[[127 130 127 127]
 [126 129 127 126]
 [135 151 137 150]
 [129 124 131 125]]
->
[[129 127]
 [151 137]]

[[144 118 149 131]
 [109 126 106 132]
 [137 137 149 136]]
->
[[126 106]
 [137 149]]

[[142 120 136]
 [143 120 137]
 [137 157 141]]
->
[[120 137]
 [157 141]]

[[127 115 131 138]
 [132 133 126 126]
 [120 103 134 146]
 [133 134 126 125]
 [125 116 131 137]]
->
[[133 126]
 [103 134]]

[[114 143 136 120]
 [121 149 123 117]
 [123 137 130 129]
 [124 148 126 133]]
->
[[149 123]
 [137 130]]

[[119 132 132]
 [126 130 127]
 [152 116 113]
 [126 131 126]
 [123 135 126]]
->
[[130 127]
 [116 113]]

[[120 135 115 138 128]
 [140 124 131 135 123]
 [125 130 123 133 128]
 [158 118 137 143 111]]
->
[[124 131]
 [130 123]]

[[133 127 140 126]
 [107 126 117 122]
 [137 126 137 127]
 [125 128 133 129]]
->
[[126 117]
 [126 137]]

[[132 127 132 127 125]
 [132 127 132 132 125]
 [117 150 133 152 125]
 [136 133 132 145 125]
 [132 127 134 132 124]]
->
[[127 132]
 [150 133]]
---
[[112 128 120 127 128 133 135 128 128 115]
 [112 130 120 129 124 132 131 129 129 119]
 [118 134 106 140 132 132 106 117 129 119]
 [119 133 106 140 133 127 107 115 130 121]
 [113 127 122 126 125 132 132 130 130 116]
 [113 128 121 124 126 130 132 128 131 119]
 [126 136 109 138 134 132 120 126 136 119]
 [124 136 109 136 133 132 120 128 136 117]]
->
[[112 120 128 135 128]
 [112 120 124 131 129]
 [118 106 132 106 129]
 [119 106 133 107 130]
 [113 122 125 132 130]
 [113 121 126 132 131]
 [126 109 134 120 136]
 [124 109 133 120 136]]

[[134 100 139 105 115 139 128 124 115 115 106]
 [137 145 143 128 106 149 158 119 138 122 137]]
->
[[134 139 115 128 115 106]
 [137 143 106 158 138 137]]

[[157 133]
 [121 131]
 [115 131]
 [144 113]
 [106 113]
 [145 130]
 [134 128]
 [104 130]]
->
[[157]
 [121]
 [115]
 [144]
 [106]
 [145]
 [134]
 [104]]

[[130 128]
 [128 128]
 [128 128]
 [100 121]
 [100 140]
 [128 130]
 [128 129]
 [129 127]
 [127 127]
 [128 129]
 [128 129]
 [128 128]]
->
[[130]
 [128]
 [128]
 [100]
 [100]
 [128]
 [128]
 [129]
 [127]
 [128]
 [128]
 [128]]

[[137 144 143 151]
 [128 134 130 133]
 [127 128 127 129]
 [128 129 127 128]
 [134 140 142 142]]
->
[[137 143]
 [128 130]
 [127 127]
 [128 127]
 [134 142]]

[[129 127 135 126 126 130 126 137 129]
 [127 128 133 124 130 132 132 134 124]
 [113 134 128 129 139 126 155 128 121]
 [125 131 128 129 132 126 137 128 125]]
->
[[129 135 126 126 129]
 [127 133 130 132 124]
 [113 128 139 155 121]
 [125 128 132 137 125]]

[[122 128 132 123 126 137 122 126 121 119 139 132 140 123 136 122]
 [132 131 129 128 133 127 123 126 124 140 135 122 128 136 125 129]
 [132 124 134 121 125 106 125 138 132 143 127 142 126 135 116 138]
 [129 130 128 129 132 127 133 123 130 134 128 128 139 126 117 128]
 [132 122 134 131 130 117 118 125 121 141 133 121 134 133 113 122]
 [125 124 132 134 125 122 135 131 121 119 135 129 130 134 130 123]]
->
[[122 132 126 122 121 139 140 136]
 [132 129 133 123 124 135 128 125]
 [132 134 125 125 132 127 126 116]
 [129 128 132 133 130 128 139 117]
 [132 134 130 118 121 133 134 113]
 [125 132 125 135 121 135 130 130]]

[[144 128 134]
 [116 123 127]
 [122 136 118]
 [103 135 130]
 [126 123 126]
 [117 140 130]
 [138 132 133]
 [ 99 124 128]]
->
[[144 134]
 [116 127]
 [122 118]
 [103 130]
 [126 126]
 [117 130]
 [138 133]
 [ 99 128]]

[[117 133 105]
 [138 129 124]
 [136 115 111]
 [144 129 118]]
->
[[117 105]
 [138 124]
 [136 111]
 [144 118]]
